One turn moves each row of this set onto another row. After a few examples, where does it send each row asked below?
bera: 2.917,2.188,-1.424,-0.678,-2.422,0.174,-2.033,2.159,1.163,2.923,0.118,-0.667,-0.068,1.126,-0.396,-0.072
ras: 0.964,0.240,-1.930,0.291,-1.869,-2.989,-2.183,2.461,-0.382,1.121,1.884,-1.308,1.223,1.816,-0.029,-0.033
posis: 2.249,-2.312,-1.719,-0.625,-0.127,0.051,-3.841,2.041,-0.856,3.206,1.897,0.502,0.181,1.494,2.200,-0.178
Vef: 1.489,-2.097,-1.213,-1.844,1.284,-0.222,-3.063,1.359,-0.987,3.493,1.391,1.024,0.852,1.155,1.135,0.249
Vidi: 1.929,-2.814,-1.851,-0.850,-1.136,1.693,-3.072,1.528,-1.233,3.439,0.770,0.901,-0.638,0.274,2.233,-0.139
dom: 2.567,2.032,-1.427,-1.042,-2.738,1.009,-1.563,2.004,0.929,3.066,-0.500,-0.267,-0.330,0.459,-0.660,-0.047
lib: 0.231,0.862,0.710,1.236,0.280,-0.459,-1.169,2.048,0.400,1.308,1.950,1.335,2.058,3.053,-0.912,-0.505
Vobik: 0.768,-1.431,0.996,2.146,-0.844,-2.787,0.050,1.636,0.692,2.743,-1.055,3.083,-0.154,0.182,0.522,0.363
kino: 0.395,-2.936,-2.115,0.445,-0.673,-1.717,-0.445,2.586,-0.661,5.367,1.737,-0.347,1.693,1.817,1.814,-0.244
fep: 1.250,-0.912,-1.691,3.792,1.313,1.321,-1.620,2.145,-1.977,3.482,1.040,1.453,-0.730,0.656,-2.677,-0.858
bor: 2.583,2.473,-1.213,-1.348,-1.517,-0.196,-1.848,2.070,1.221,3.053,-0.013,-0.397,0.395,1.195,-1.003,0.160
liriv: -0.149,-3.397,-2.095,-0.192,-1.275,0.086,0.651,2.022,-1.109,5.750,0.288,0.203,0.977,0.368,1.390,-0.062
foze: -0.526,-0.576,-1.655,-1.061,-3.154,0.651,0.120,0.967,-1.359,2.051,-1.101,-0.115,-0.229,-1.107,-0.872,0.456
Dadak: 0.607,-1.049,-1.904,2.736,1.579,2.593,1.216,0.733,0.474,2.874,-1.402,0.359,0.196,-0.612,-0.288,0.304
nezer: 0.730,-0.304,-1.354,2.344,3.641,0.222,0.441,0.870,0.825,2.647,-0.045,0.125,1.591,0.863,-0.736,0.492
puga: 1.858,-2.463,-1.146,3.723,-0.638,0.507,-2.164,2.245,-1.357,1.462,-1.435,-1.286,-1.569,-0.965,0.408,-1.060
bimu: 1.940,-1.160,-2.713,4.678,0.025,2.225,-0.114,1.683,0.726,2.377,-0.282,-0.448,-0.359,0.203,1.173,-0.100
Bized: 1.147,-0.640,-2.567,1.031,-4.580,-0.285,-1.555,2.406,-0.805,1.287,0.465,-1.060,-0.545,0.236,0.798,-0.151
bog: 0.624,-1.557,0.247,1.407,2.771,-1.674,-1.746,1.489,-1.215,1.593,-1.070,-0.856,0.352,-0.229,-1.623,-0.564
rimak: -0.312,-2.851,-1.776,-0.601,-0.046,-1.281,0.273,2.013,-1.000,5.653,0.840,0.116,1.844,0.974,0.980,0.069
Dilab: -0.421,-0.142,-2.480,1.536,-0.750,-1.313,-0.085,0.128,0.178,5.059,-1.545,-2.005,0.138,-1.316,-1.300,-0.721
kapug: -0.810,0.286,0.892,0.139,-0.290,1.768,0.262,1.014,-0.191,1.898,0.077,2.253,1.264,1.202,-1.519,-0.241
Fif: 1.232,-1.268,0.736,2.704,-1.341,-3.138,-0.252,1.988,0.806,2.566,-0.541,2.839,-0.237,0.654,0.964,0.296
pizer: 0.434,-2.204,-0.264,1.715,1.010,0.665,-0.866,1.190,-1.641,1.955,-2.584,-0.538,-0.967,-1.793,-1.155,-0.566
kufo: 1.330,-0.954,-1.786,3.838,1.064,1.286,-1.679,2.326,-1.886,3.389,1.099,1.465,-0.814,0.794,-2.546,-0.915
vufib: 1.122,-2.519,-1.158,-2.122,0.505,1.417,-2.265,0.820,-1.372,3.810,0.233,1.293,-0.032,0.054,1.204,0.236
lere: -0.105,0.309,-2.307,1.702,0.131,-2.709,-0.737,0.448,0.603,4.755,-0.462,-2.234,0.877,-0.316,-1.299,-0.849
kufa: 1.900,-1.692,-0.681,3.428,1.278,-1.985,-3.002,2.653,-0.878,1.139,0.003,-1.706,-0.099,0.454,-0.038,-1.133
Nuta: 1.364,-0.869,-1.730,3.874,1.324,1.246,-1.697,2.214,-1.881,3.307,1.220,1.448,-0.657,0.939,-2.549,-0.937
Mimik: 0.696,-3.350,-2.509,0.785,-2.077,-0.503,-0.193,2.544,-0.828,5.396,1.137,-0.343,0.852,1.031,2.330,-0.319
siral: 0.485,-0.277,-2.967,2.812,-2.134,-1.152,-0.718,0.687,0.409,4.801,-0.983,-2.354,-0.437,-1.028,-0.274,-1.139
pes: -0.619,0.301,-0.916,-1.872,-0.615,-2.032,-0.418,1.028,-0.911,1.827,0.285,-0.316,1.581,0.334,-1.694,0.529
rire: 1.315,0.108,-0.482,3.069,-2.632,0.978,-1.803,2.800,0.396,1.057,1.949,0.944,0.525,2.760,0.767,-0.915
gul: 1.245,-0.864,-1.555,3.744,1.531,1.267,-1.630,2.157,-1.885,3.411,1.119,1.523,-0.592,0.891,-2.685,-0.865
Vovav: 2.217,2.293,-1.068,-1.503,-1.790,0.563,-1.269,1.708,0.967,3.164,-0.599,-0.136,0.133,0.542,-1.181,0.116
gipe: 0.229,-0.336,-0.192,1.852,-3.045,3.235,-0.258,1.710,-0.284,1.738,0.074,1.754,-0.259,0.887,-0.012,-0.705
nifu: 1.279,-1.465,0.528,2.938,-2.005,-2.388,-0.108,1.982,0.758,2.676,-0.867,2.818,-0.780,0.204,1.192,0.290
bino: 0.892,-1.489,0.712,2.337,-1.679,-2.073,0.290,1.675,0.561,2.893,-1.284,3.124,-0.574,-0.227,0.743,0.448
res: 0.614,0.054,-2.912,2.927,-1.168,-2.630,-1.356,1.057,0.683,4.460,-0.040,-2.708,0.301,-0.117,-0.214,-1.166
kigu: 2.057,-0.518,-2.251,4.282,2.022,-0.079,-0.884,2.041,1.260,2.227,1.082,-0.769,1.013,1.754,0.716,-0.042

kufa turns into puga
vufib turns into Vef
Now find these:
nifu turns into bino
lib turns into rire
dom turns into Vovav
pes turns into ras
siral turns into Dilab
kino turns into Mimik
Dadak turns into nezer

